(in the rows, 128 means zero)
Each named turn below is shown by a few rows before and after it. Which turns, in which order, take the first row of each later pair to the second? The first pair is answered.
turn E:
[139 108 137 141  93  77 114 108 110] -> [129  79 127 126 102  89 112 123 113]
[119 121 125 148 105  76 112 113 110] -> [116 100 121 141 107  82 105 121 115]
[120 121 115 119 147 148 132 140 131] -> [122 144 116 127 148 145 140 136 129]
[133 146 134 106 152 157 138 113 142] -> [140 151 140 110 143 151 137 106 142]
turn D:
[113 111 128 116 144 134 132 142 128] -> [124 114 141 112 144 145 128 137 140]
[142 118 120 140  95  82 116 135 122] -> [115 118  99 125 115  87 129 155 110]
[145 117 146 128  93 135 117 122 138] -> [133 110 134 131  88 112 116 125 125]
turn P:
[118 117 144 126 138 143 119 133 139] -> [108 110 134 126 137 131 121 140 129]
[ 85 120  90 158 129  83 113 158 111] -> [104 174 105 174 125  84 123 139 114]
[149 196 145 150 125 139 144 110 125] -> [167 159 163 133 126 175 130 114 155]
[101 131 110 121 135 126 139 132 108] -> [112 151 116 127 135 128 141 125 111]
turn M:
[147 125 138 141 141 134 108 113 129] -> [131 148 123 135 156 138 123 121 119]
[168 119 151 159 112 119 102 113 142] -> [148 169 137 141 153 162 131 131 141]
[150 168 135 136 135 138 132 125 122] -> [142 158 127 147 122 105 127 124 109]
[107 169 101 151 146 132 111 125 118] -> [126 125 117 165 115 106  87 111 127]
turn L:
[121 101 111 128 116  94 119 127 117] -> [110 105 102 117 129 107 128 136 115]
[119 159 140 122 106 139 153 127 103] -> [143 117 157 126  85 138 133 119 121]
[109 151 117 143 123 119 138 149  90] -> [139 110 140 150  94 113 113 135 110]
[108 115 113 126 142 139 127 147 120] -> [122 148 121 150 124 111 127 125 111]
Pairs:
(2 to 3 turns a pair)
[114  97 111 141 105  45 124 120  95] -> [143  53 138  90 140 156 116 137 161] -> L M
[125 172 137 104 129 131 127 145  88] -> [115 111 130  92 121 124 111 159  91] -> M E L
[146  86 147 139 100 107 101 109 125] -> [114 117 122 145 108  79 116 117  92] -> D P
[123 139 111 155  93  58 127 125  95] -> [118 198 106 143 128  98 154 134  96] -> D P
[121  88 135 132 126 157 152 140 148] -> [143 117 150 143 124 165 155 126 156] -> M D D
[132  79 117 105  99 108 111 148 113] -> [178 125 154 124  91 132 111 117 137] -> P P M
[120 132 101 142  95  70 132 118  87] -> [168 125 144 148  78  99 113  92 125] -> P E P
[115 186  85 136 141  89 176 135 130] -> [185 164 140 147 110 119 145  97 179] -> P P D
[120 110 113 126 118  85 116 134 107] -> [139 143 129 104 153 164 130 138 140] -> M D M
[169 166 159 150 114 129 121  96 142] -> [169 146 159 155 104 111 113  97 138] -> D P
[114 137 118 141 134  95 159 131 103] -> [145 137 146 122 149 158 158 128 143] -> M M
[103 134  98 131 131  78 136 159 116] -> [137 139 125 153 105  66 124 134 125] -> L P
[136 123 129 141 100 101 117 109 124] -> [112 101 113 106 136 146 125 140 134] -> L M
[ 91 156 130 124 145 119 164 142  89] -> [ 94 108 131 131 117  84 139 138  87] -> M P D
[133 109 154 146 149 159 144 140 169] -> [ 98  82 127 149 139 110 140 150 139] -> P M M
[ 86 153  98 122 158 123 151 150 102] -> [170 149 167 142 126 154 122 104 155] -> L M
[121 136 112 114 153 172 143 141 142] -> [152 167 139 139 130 159 141 113 148] -> E D
[157 124 138 128 121 194 114 111 181] -> [120 154 107 116 154 200 138 132 162] -> D P M
[132 117 134 164  94  75 119 100 114] -> [ 97 145 107 110 170 167 156 146 125] -> M P M
[134 155 107 130 142 129 157 138 131] -> [125  97  99 124 127 112 139 144 133] -> M E L
[129 141 131 123 140 146 138 137 140] -> [129 101 129 122 124 125 122 137 139] -> M M E
[107 126 115 147 132 103 133 138  89] -> [145 142 150 134 147 172 134 129 132] -> D D D
[153  77 146 150  77  66  96 104 118] -> [129  48 128 132  88  75  98 128 116] -> P E
[143 151 158 122 142 147 119 115 145] -> [109 107 132 127 123  86 110 129 119] -> P M M
[155 141 121 107 151 168 131 130 151] -> [152 116 118 139 107  84 112 112 122] -> M L
[149 164 144 124 135 163 133 125 138] -> [100 153 103 119 142 122 142 150 102] -> P M
[149 159 155 158  96  85 133 101 121] -> [127 144 144 101 160 183 153 143 149] -> M P L
[167  78 171 138 106 123  97 118 163] -> [170 118 179 127 135 170 116 121 173] -> P M D
[134 224 121 148 131 136 156 112 120] -> [135 220 121 157 117 114 152 105 113] -> D D
[150 179 139 155 105  79 136  96 108] -> [106  80 106 126 109  66 120 135  99] -> L L M
[105  43  97  96 170 152 106 131 146] -> [154  53 133 146 112  93  81  82 145] -> P P M
[193 113 194 134 115 185 133 144 178] -> [136  46 147 151  78  67 120 160 118] -> D P D
[104 164  93 142 132  98 119 130  90] -> [135  72 124 127 112 125  81 130 134] -> M E
[175 103 155 135  96 127 109  97 154] -> [108 103  97 134 109  72 127 127  97] -> D P D
[203 133 145 153 115 139 119  94 196] -> [166 210 115 156 147 139 158 106 163] -> M D
[164  54 153 120 117 138  95 115 150] -> [127  61 119 137 108  71 103 120 103] -> D P
[166 110 147 134  87 140  82 116 139] -> [139  76 125 119  95 136  83 135 132] -> E D
[167 114 158 151  90  94  93  99 130] -> [122  60 124 122 109  96  92 139 119] -> E D
[111 193 114 127 165 180 153 145 116] -> [108 113 107 163  92  63 110 123  85] -> M E
[135 154 119 124 156 188 153 138 140] -> [176 144 149 166 101 129 127  95 138] -> D D
[ 84  70 112 101 143 127 141 162 128] -> [ 93 121 116 143 111  58 142 132  97] -> M P L
[118  84 117 136 145 154 136 138 176] -> [108 116 108 172 118  82 140 118 135] -> P P L
